[[-3.58 -3.09  2.39 -2.15]
 [ 4.21  3.35 -0.02 -0.64]
 [ 3.65  3.33  0.71  0.14]
 [-2.50 -0.80 -1.74  0.59]]
->
[[ 3.35 -0.02]
 [ 3.33  0.71]]

[[ 3.96  1.42 -1.32]
 [ 2.94 -3.21 -0.83]
 [-1.29 -5.15  0.60]]
->
[[-3.21 -0.83]
 [-5.15  0.60]]

[[-3.24  0.63 -3.46]
 [ 2.41 -2.90 -2.18]
 [-0.95  3.48  5.23]
 [-3.07  1.87 -0.79]]
->
[[-2.90 -2.18]
 [ 3.48  5.23]]

[[-4.17  3.97  3.95  1.39 -3.29]
 [-1.44  2.00  1.21  0.03 -1.07]
 [-3.19  3.30  2.94  0.92 -2.40]
 [-5.43  3.75  4.32  2.33 -3.71]]
->
[[2.00 1.21]
 [3.30 2.94]]

[[ 0.75  0.53 -0.88 -0.99 -0.13]
 [ 4.89 -3.22 -2.06 -1.23 -3.21]
 [-1.40  3.21 -0.73 -1.44  1.77]
 [-2.98 -0.01  2.37  2.30  1.25]
 [ 1.24 -1.09 -0.34 -0.10 -0.92]]
->
[[-3.22 -2.06]
 [ 3.21 -0.73]]

[[ 0.57  1.64 -2.20]
 [-1.40  2.15 -3.04]
 [ 1.39  1.00 -1.96]
 [-2.89  1.17 -1.53]
 [ 0.05  0.14  5.91]]
->
[[ 2.15 -3.04]
 [ 1.00 -1.96]]
---
[[-4.26  1.77 -2.46]
 [ 1.07 -2.40  0.12]
 [-4.07 -2.46  3.09]
 [ 3.07  3.34 -0.53]
 [ 5.08  4.40 -2.41]
 [-3.57 -1.80 -5.02]]
->
[[ 5.08  4.40 -2.41]
 [ 3.07  3.34 -0.53]
 [-4.26  1.77 -2.46]
 [-3.57 -1.80 -5.02]
 [ 1.07 -2.40  0.12]
 [-4.07 -2.46  3.09]]

[[ 0.00 -0.50 -4.23  1.83 -0.98 -2.51 -5.83  0.27  1.52 -0.35  1.25 -0.18
  -2.37  0.41  1.52 -2.07]
 [-0.71 -1.23 -3.70  1.47 -1.47 -2.72 -4.75 -0.28  0.39  0.23  1.14 -0.35
  -1.68  1.57  0.39 -1.83]
 [-0.97 -0.98  3.12 -1.22 -0.04  0.61  4.30 -1.56 -2.27  1.17 -1.14  0.67
   2.17  1.54 -2.27  1.19]
 [ 0.98  0.82 -3.84  1.77  0.73 -0.61 -5.45  1.29  2.96 -1.66  1.52 -0.20
  -2.79 -2.40  2.96 -2.35]
 [ 0.90  0.68 -3.25  0.84  1.30  0.41 -4.22  1.10  2.73 -2.33  1.65 -0.14
  -2.42 -3.17  2.73 -1.34]
 [ 0.58  0.17 -3.02  0.92  1.28  0.00 -4.44  0.76  2.30 -1.23  1.62 -0.15
  -2.31 -2.36  2.30 -2.08]]
->
[[ 0.98  0.82 -3.84  1.77  0.73 -0.61 -5.45  1.29  2.96 -1.66  1.52 -0.20
  -2.79 -2.40  2.96 -2.35]
 [ 0.90  0.68 -3.25  0.84  1.30  0.41 -4.22  1.10  2.73 -2.33  1.65 -0.14
  -2.42 -3.17  2.73 -1.34]
 [ 0.58  0.17 -3.02  0.92  1.28  0.00 -4.44  0.76  2.30 -1.23  1.62 -0.15
  -2.31 -2.36  2.30 -2.08]
 [ 0.00 -0.50 -4.23  1.83 -0.98 -2.51 -5.83  0.27  1.52 -0.35  1.25 -0.18
  -2.37  0.41  1.52 -2.07]
 [-0.97 -0.98  3.12 -1.22 -0.04  0.61  4.30 -1.56 -2.27  1.17 -1.14  0.67
   2.17  1.54 -2.27  1.19]
 [-0.71 -1.23 -3.70  1.47 -1.47 -2.72 -4.75 -0.28  0.39  0.23  1.14 -0.35
  -1.68  1.57  0.39 -1.83]]

[[-0.42  1.38 -2.31 -0.16  2.47 -0.09 -0.09 -0.59]
 [ 0.23  1.40 -0.66  0.92 -0.03 -0.58 -0.18  0.13]
 [-0.25  0.11 -0.29  0.06  0.21 -0.10  0.18  0.35]
 [ 0.85  4.54 -2.34  3.48  0.16 -2.53 -3.04  1.02]
 [-0.37  0.40 -0.98 -0.14  0.85 -0.11  0.09 -0.16]
 [-0.02  4.80 -4.51  1.17  4.99 -0.70 -2.02 -0.27]
 [-0.27  0.05 -0.34 -0.01 -0.13 -0.18  0.35  0.47]
 [-0.67 -0.90 -1.98  0.37  0.46 -1.45  0.55 -0.97]
 [-0.03  0.97 -1.72  0.55  0.93 -1.05 -0.52 -0.44]
 [ 0.13  1.22 -1.05  0.61 -0.56 -0.74  0.19  0.25]
 [-0.34  0.04 -1.37  0.13  0.28 -0.92 -0.10 -0.21]]
->
[[-0.02  4.80 -4.51  1.17  4.99 -0.70 -2.02 -0.27]
 [ 0.85  4.54 -2.34  3.48  0.16 -2.53 -3.04  1.02]
 [ 0.23  1.40 -0.66  0.92 -0.03 -0.58 -0.18  0.13]
 [-0.42  1.38 -2.31 -0.16  2.47 -0.09 -0.09 -0.59]
 [ 0.13  1.22 -1.05  0.61 -0.56 -0.74  0.19  0.25]
 [-0.03  0.97 -1.72  0.55  0.93 -1.05 -0.52 -0.44]
 [-0.37  0.40 -0.98 -0.14  0.85 -0.11  0.09 -0.16]
 [-0.25  0.11 -0.29  0.06  0.21 -0.10  0.18  0.35]
 [-0.27  0.05 -0.34 -0.01 -0.13 -0.18  0.35  0.47]
 [-0.34  0.04 -1.37  0.13  0.28 -0.92 -0.10 -0.21]
 [-0.67 -0.90 -1.98  0.37  0.46 -1.45  0.55 -0.97]]

[[-0.36 -0.20 -0.89  0.12  0.24 -0.65  2.35  0.77  0.21]
 [ 0.09 -0.87 -0.35 -0.31  0.59 -0.39  3.18  0.85  0.83]
 [-0.13  0.83  0.61  0.41 -0.69  0.80 -3.62 -0.69 -0.93]
 [ 0.72 -0.12  0.17 -0.39 -0.02  0.21 -0.16  0.27  0.11]
 [-0.24 -0.78 -1.14 -0.39  0.79 -1.19  4.47  0.83  0.84]
 [ 0.41  0.59 -0.32 -0.22 -0.31 -0.14 -1.28 -0.13 -0.55]
 [-0.59 -0.33 -0.22  0.30  0.28 -0.35  1.62  0.11  0.39]
 [ 0.58 -0.29  0.35 -0.51  0.10  0.33 -0.06  0.14  0.16]
 [-1.15 -0.03  0.32  0.92 -0.02  0.14 -0.09 -0.44  0.07]]
->
[[-0.13  0.83  0.61  0.41 -0.69  0.80 -3.62 -0.69 -0.93]
 [ 0.41  0.59 -0.32 -0.22 -0.31 -0.14 -1.28 -0.13 -0.55]
 [-1.15 -0.03  0.32  0.92 -0.02  0.14 -0.09 -0.44  0.07]
 [ 0.72 -0.12  0.17 -0.39 -0.02  0.21 -0.16  0.27  0.11]
 [-0.36 -0.20 -0.89  0.12  0.24 -0.65  2.35  0.77  0.21]
 [ 0.58 -0.29  0.35 -0.51  0.10  0.33 -0.06  0.14  0.16]
 [-0.59 -0.33 -0.22  0.30  0.28 -0.35  1.62  0.11  0.39]
 [-0.24 -0.78 -1.14 -0.39  0.79 -1.19  4.47  0.83  0.84]
 [ 0.09 -0.87 -0.35 -0.31  0.59 -0.39  3.18  0.85  0.83]]

[[ 0.45  0.56  2.56]
 [-2.79  5.71 -3.36]
 [-3.72 -1.36 -2.75]
 [ 3.94 -5.65  0.95]
 [ 5.10  2.65  5.73]
 [-1.62  0.60 -3.29]
 [ 0.51 -1.72 -2.84]
 [-0.65 -2.62  2.62]]
->
[[-2.79  5.71 -3.36]
 [ 5.10  2.65  5.73]
 [-1.62  0.60 -3.29]
 [ 0.45  0.56  2.56]
 [-3.72 -1.36 -2.75]
 [ 0.51 -1.72 -2.84]
 [-0.65 -2.62  2.62]
 [ 3.94 -5.65  0.95]]

[[ 2.50 -4.66 -2.53  2.70 -3.31 -0.70 -0.07]
 [ 2.58 -4.01 -2.64  0.59 -3.20  0.55  0.15]
 [ 2.89  2.96 -3.40 -1.04 -2.83  5.05  0.58]
 [ 1.91 -1.22 -1.80 -1.45 -1.82  1.29 -2.51]
 [-2.60  4.26  3.75 -4.30  4.44  1.03  1.21]]
->
[[-2.60  4.26  3.75 -4.30  4.44  1.03  1.21]
 [ 2.89  2.96 -3.40 -1.04 -2.83  5.05  0.58]
 [ 1.91 -1.22 -1.80 -1.45 -1.82  1.29 -2.51]
 [ 2.58 -4.01 -2.64  0.59 -3.20  0.55  0.15]
 [ 2.50 -4.66 -2.53  2.70 -3.31 -0.70 -0.07]]

[[-1.57 -2.73  0.13 -4.47  2.05  1.96  2.65  0.32 -0.31  0.05  5.01  1.79]
 [-0.35  0.06  1.60  3.14 -5.50 -1.89 -2.26 -1.59  2.88  3.54 -4.11  0.05]
 [ 1.24  1.83  0.37  3.53 -3.96 -2.27 -2.08 -1.69  0.88  2.45 -3.98 -1.14]]
->
[[ 1.24  1.83  0.37  3.53 -3.96 -2.27 -2.08 -1.69  0.88  2.45 -3.98 -1.14]
 [-0.35  0.06  1.60  3.14 -5.50 -1.89 -2.26 -1.59  2.88  3.54 -4.11  0.05]
 [-1.57 -2.73  0.13 -4.47  2.05  1.96  2.65  0.32 -0.31  0.05  5.01  1.79]]

[[ 0.04  4.09 -4.34]
 [ 2.68  0.76  4.94]
 [-1.06 -2.69  0.64]
 [ 1.45 -2.24  5.55]
 [-1.51 -2.88 -0.11]
 [-2.47 -3.68 -1.31]
 [ 1.62  2.18  1.11]
 [ 0.83 -1.52  3.44]
 [ 2.11  3.89  0.32]
 [ 0.36 -2.32  3.29]]
->
[[ 0.04  4.09 -4.34]
 [ 2.11  3.89  0.32]
 [ 1.62  2.18  1.11]
 [ 2.68  0.76  4.94]
 [ 0.83 -1.52  3.44]
 [ 1.45 -2.24  5.55]
 [ 0.36 -2.32  3.29]
 [-1.06 -2.69  0.64]
 [-1.51 -2.88 -0.11]
 [-2.47 -3.68 -1.31]]
